In the rows, 128 means zero.
Families of rows that turns and mirrors carry onto each other, the same ones carrying the whole set onto itself: the rest of each named row's family, in list order
5 families of 6 rows
Q503: [120 129 121 160 100 119 112 123 114 138 111 139  96 135 144]
Q916: [ 92 134 106 126 112 110 131 129 134  99 112 149  99 132 132]
Q314: [128 130 160 161 150  91 142 134 111  98 142 115 114 117 129]
Q147: [144 168 176 131 146 114 138 124 112 102 149 119 148 119 134]
Q406: [129 152 127 158 135 106 136 169 144 118 100 128 115 128 120]
Q271: [127 168 133 150 105 142 142 143 111 135 108 127  93 137 155]
Q992: [119 180 135 122 140 138 119 120 106 122 105 127 136 131 161]
Q676: [151 141 142 128 129  98 136 124 131 106 139 153 160 109 103]
Q934: [121 154 148 138  88 104 144 145 113  91 141 166 115 112 157]
Q428: [122 148 131 136 164 115 128 129 133 124 102 109 143 137 127]
Q540: [117 129 130 111 130 130 152 119 150 120 116 124 136 150 110]
Q618: [135 159 125  98 122 135 125  98 119 118 123 148 150 124 117]
Q904: [126 124 138 152 111  88 161 124 140 110 153 138 118 124 117]
Q860: [123 139 160 144 121 122 142 161 112  89 125 122  78 124 127]
Q251: [126 154 156 128  94 123 105 111  98  98 148 145  96 122 138]
Q62: [119 118 128 121 104 145 130 123  90 115 105 149 104 126 146]
Q978: [142 128 143 146 130 115 119 146 146 134 101 130 148 141 112]
Q202: [147 154 178 114 125 120 111 133 131  93 140 136 147 127 107]
Q787: [137 180 136 125 103 129 100 122 124 129 115 153 146 131 143]
Q547: [104 141 119 151 145 114 122 131 106 118  98 120 102 129 156]
Q95: [129 103 165 147 120 109 124 135 121 103 134 123  98 132 106]
Q643: [145 148 147 123  94 134 142 103  92 121 144 156 128 114 144]
Q359: [147 149 171 122 105 126 165 134 133 113 146 142 153 132 136]
Q31: [125 161 163 146 125 112 131 125  85  95 146 130 106 111 163]
Q544: [124 111 122 127 138 107 126 143 130 101  98 145 136 121 105]
Q725: [112 159 141  97 106 146 135 140 124 100 104 151 134 138 150]
Q605: [134 183 160 120 111 142 139 117 109 105 151 120  96 129 129]
Q666: [136 169 153 128 142 105 134 143 143  87 140 120 117 123  93]
Q11: [135 102 144 153 109 106 143 150 102 104 120 154 114 110 132]
Q817: [139 197 126 133 126 126 134 125 142 132 123 126 133 133 122]

Same family as Q62: Q676, Q618, Q643, Q544, Q11
Same family as Q314: Q147, Q992, Q428, Q547, Q31
Same family as Q817: Q406, Q271, Q860, Q605, Q666
Same family as Q725: Q916, Q934, Q540, Q904, Q359

Families of rows that turns and mirrors carry onto each other, the same ones carrying the whole set onto itself: the rest of each named row's family, in list order
6 families of 6 rows
Q384: [155 148  98 126 173  99 143 146 123 181 108 138  82 142 156 113 114 143
 150 115 139 137 124 140 112 125 121 132 112 133  86 122]
Q128: [139 126  92 149 162 121 147 137 157 194 108 142 144 192 126 112 134 102
 160 130 139 153 124 147 149 101 128 117 156 120 121 118]
Q525: [123 124 118 153 145 119 164 150 133 147 110 142 115 142 110 101 100 113
 154 104 142  93 100 135 124 139 101 148 167 144 122 109]
Q98: [144 117 110 120 156 102 145 144 132 149 145 130 125 138 109  98 100 103
 197 129 143 132 132 161 108 146 136 145 125 135  80 170]
Q940: [114 129  99 146 165 128 169 148 146 154  95 148 119 156 109  97  80 112
 163 117 139 113 105 125 129  98 102 142 160 146 143 119]
Q967: [125 143 105 147 144 110 161 126 101 161 155  72 158 177 132  94  97 122
 149 117 127 136 123 127 129 125 133 158 142 168  78 137]
Q245: [125 119 131 154 155 145 170 164 141 160 154  87 115 162 127  87  86 130
 146 155 157 156 130 132  98 139 101 135 110 174 121 139]
Q465: [125 132  98 143 143 119 134 144 131 171  93 149 143 206 122 115 130 118
 151 141 138 171 128 143 124  93 130 126 126 123 126 113]
Q730: [136 116 109 147 158 115 148 136 132 139 156 116 140 134 102  93  92 123
 189 151 147 138 122 166  95 151 146 138 114 124 110 166]
Q621: [125 147 120 163 146 147 172 156 138 161 173 121 137 153 132  93 119 117
 135 166 127 153 117 136  93 142  97 128 105 167 122 131]
Q875: [129 117 119 169 146 160 173 160 141 155 165 109 134 154 138 102 122 141
 125 144 155 153 102 153  99 138 124 144 102 159 118 138]
Q958: [134 119  98 153 175 123 144 134 147 170 103 140 150 181 121 124 140 147
 164 124 151 164 126 140 128  98 144 141 122 115 112 122]
Q903: [127 119 107 129 159 122 158 151 133 154 145 123 126 148 109  76  77 105
 194 149 143 146 133 157 102 121 127 131 109 161 105 184]
Q350: [128 134 118 148 154 119 165 158 102 158 151  88 135 180 128 103  63 111
 146 134 144 144 114 123 117 103 137 157 137 172  97 173]
Q71: [125 155  89 141 164 106 147 143 129 176 108 143  99 141 160  95 108 160
 141 118 152 119 108 159 107 115 125 140 119 120 110 115]
Q922: [139 146 103 129 138 114 133 121 142 142 171 126 139 147 130  89  93 105
 179 153 130 148 124 164 106 131 136 126 121 139 123 176]
Q648: [133 144  79 124 165  95 153 136 114 173  98 111 107 150 148  77 109 141
 146 125 131 128 127 143 109 129 109 117 111 132  80  98]
Q94: [137 114  85 138 134 139 148 132 136 163  96 127 146 196 120 106 132 129
 165 114 129 162 126 148 143  91 123 124 111 144 108 122]
Q653: [132 148  95 125 190  97 146 138 138 178  98 119  92 150 151  98  80 145
 148 127 149 134 125 122 118 103 112 129 134 133 115 117]
Q508: [140 140 125 161 142 116 159 159  92 163 147 105 137 182 131 118 105 123
 138 104 142 137 111 125 125 118 130 159 137 172  70 156]
Q89: [148 124 104 147 151 105 146 141 132 165 170 108 138 154 117  86  90  84
 175 157 137 137 118 164 116 150 144 113 142 136 102 171]
Q474: [125 126 117 153 129 158 180 144 129 170 152 106 121 154 125  85 120 134
 150 142 121 150 125 149 106 151 103 135 102 179 121 113]
Q750: [144 116 117 146 151 129 141 138 155 160 105 132 147 190 111 131 140 130
 171 103 151 161 134 135 145 103 116 141 132 138  98 132]
Q114: [149 108 136 152 135 156 167 159 145 159 151 114 102 150 129 112 117 131
 145 134 150 150 120 146 106 159 104 136 110 165 122 129]
Q809: [140 126 113 159 134 151 170 168 152 178 176 113 129 165 137  88 114  96
 142 160 143 150 112 164 115 145 111 115 117 158 115 144]
Q660: [112 138 105 172 152 118 164 145 139 137 106 136 147 155  98 110  99 134
 156 117 143  99 104 140 124 118 104 152 153 115 128 107]
Q247: [120 131 110 143 172 123 149 142 154 180  90 130 136 190 115 105 117 140
 176 124 152 160 143 127 133  85 107 130 128 144 116 127]
Q520: [125 156  92 140 165  88 122 132 121 168 103 134 114 156 155  72 109 138
 136 134 151 128 115 144 107 116 114  99 126 126 106 112]
Q773: [116 132  92 142 152 116 156 150 154 133 110 137 148 161 123  99  98  96
 136 138 142 113 101 131 122 117  96 136 159 114 131 100]
Q360: [119 157 110 159 141 107 162 161  91 159 154 103 153 176 127 109  90 131
 147 128 145 132 118 152 109 116 143 174 122 146  78 161]
Q881: [122 104  88 134 139 124 167 133 137 139 105 113 135 156 113  95  91 107
 149 118 130 109 102 137 134 133 114 146 163 130 132  93]
Q313: [133 149  97 167 160 104 159 144 147 172 115 129 131 165 117 102  98 103
 148 131 131 104 107 134 138 126  97 117 172 115 124  98]
Q834: [137 165  87 144 155 103 141 141 143 202 110 139  99 167 155  90 114 129
 148 131 140 130 125 161 129 114 108 104 132 121 110 112]
Q613: [145 121  80 110 148 122 160 122 140 149 153 118 136 136 120  92  96 102
 192 138 115 145 126 160 118 135 140 142 115 141 103 159]
Q741: [134 157 117 167 133 109 162 165 104 187 168  88 141 195 131 100  93  99
 141 148 135 140 127 150 122 135 124 135 136 151  85 150]
Q494: [109 154 121 148 144 102 155 143 101 173 166 100 159 186 135 100  97 108
 144 146 138 148 127 134 111 127 145 164 150 158  98 147]

Same family as Q71: Q730, Q875, Q958, Q660, Q360
Same family as Q313: Q128, Q89, Q809, Q834, Q741
Same family as Q474: Q967, Q648, Q94, Q881, Q613
Same family as Q247: Q940, Q245, Q903, Q350, Q653

